In the data rows, the value 128 means zero.
Here are some points, each followed by its number:
[121 187 166 180 138  69 109 128 131  87 169  92 157  87 145 136 125 153
  96] 0
[142 136 171 134 181  74 118 121 152 148  97  95 148 101 116 172 130 161
  94] 1
[148 136 111  52  99 174 108 149 133 143 105 160 135 153  86 135 142 138
 150] 2
[123 157 123 159  59 158 205 100 103 122 134 161  77  94 121 132 125 121
 128] 3
[ 78 130 145 167 153 139 143  93  76  91 189  79 117 161 197  68  84 121
 174] 4
[107 109  85 102 172 125 111 170 117 148 103 131 126 160 139 121 143 115
 107] 5
[106 135 163 169 149 122 144  78  75 103 183  64 114 142 202  85  72 138
 165] 6
[143 134 112  55 103 173 107 145 132 143 107 157 134 153  91 133 141 140
 153] 7
[149 111 127  92 149 158 104 167 151 152  79 142 141 132 117 151 165 103
 119] 8
[135 142 158 156 121 117 114  91 132  92 146 110 115 128 153  74  76 144
 155] 9
[152  87 130 145 120 154 127  99 140 142 148 188 165  65 131  52 155  79
 148] 10
New points follow, each followed by the numbers of its three nearest points above, smallest number first.
[146 114 128  95 146 156 107 164 149 152  82 140 140 129 117 149 161 105
 118] 5 7 8
[121 192 166 183 136  69 111 130 126  83 173  92 159  86 145 138 124 152
  90] 0 1 9
[ 89 128 132 109 167 141  95 131 114 130 124 113 157 126 156 123 126 151
 165] 5 8 9
[157 106 119 112  85 146 138  98 109 172 150 143 216  96 128  97 114  95
 119] 2 7 10
[167 146 135 130  94 152 140 120 100 177 177 163 211  84 120  99 122  82
 152] 2 7 10
[113 153 154 130 194 108 137 111 158 173  88  62 145 132  90 196 120 183
  73] 1 5 8
[ 62 147 111 138  73 112 152  57 100 143 102 120  56  97 133 162  54 202
 134] 3 6 9
[104 117 110  93 179 149 100 178 107 152  98 120 114 177 151 147 143 138
 133] 5 7 8
[ 74 137 119 132 114 110 140  91 125 123 129  85  93 112 133  99  98 156
 175] 4 6 9
[145 137 175 137 181  69 119 117 155 147  97  94 150  96 113 174 130 162
  92] 0 1 8
[186 168 193 190  82  46  53 122  90 123 147 119 180  42 148 129  93 125
 140] 0 1 9
[124  79  98 139  92 138 197 101 154  75 147 172  94 145 145 127 169 140
 137] 3 9 10
[136 141 158 154 119 119 112  90 135  92 145 113 114 130 152  70  74 145
 158] 4 6 9
[104 110 100 118 149 111 118 129 160 105 127 119  95 164  96 108 129 121
 127] 5 7 8
[121  83  99 138  93 137 194 101 153  78 146 167  94 143 144 125 165 141
 139] 3 7 9
[132 146  93 114 146 140 145 130 116 187 165 109 157 169 135 141 112 123
 122] 5 7 8
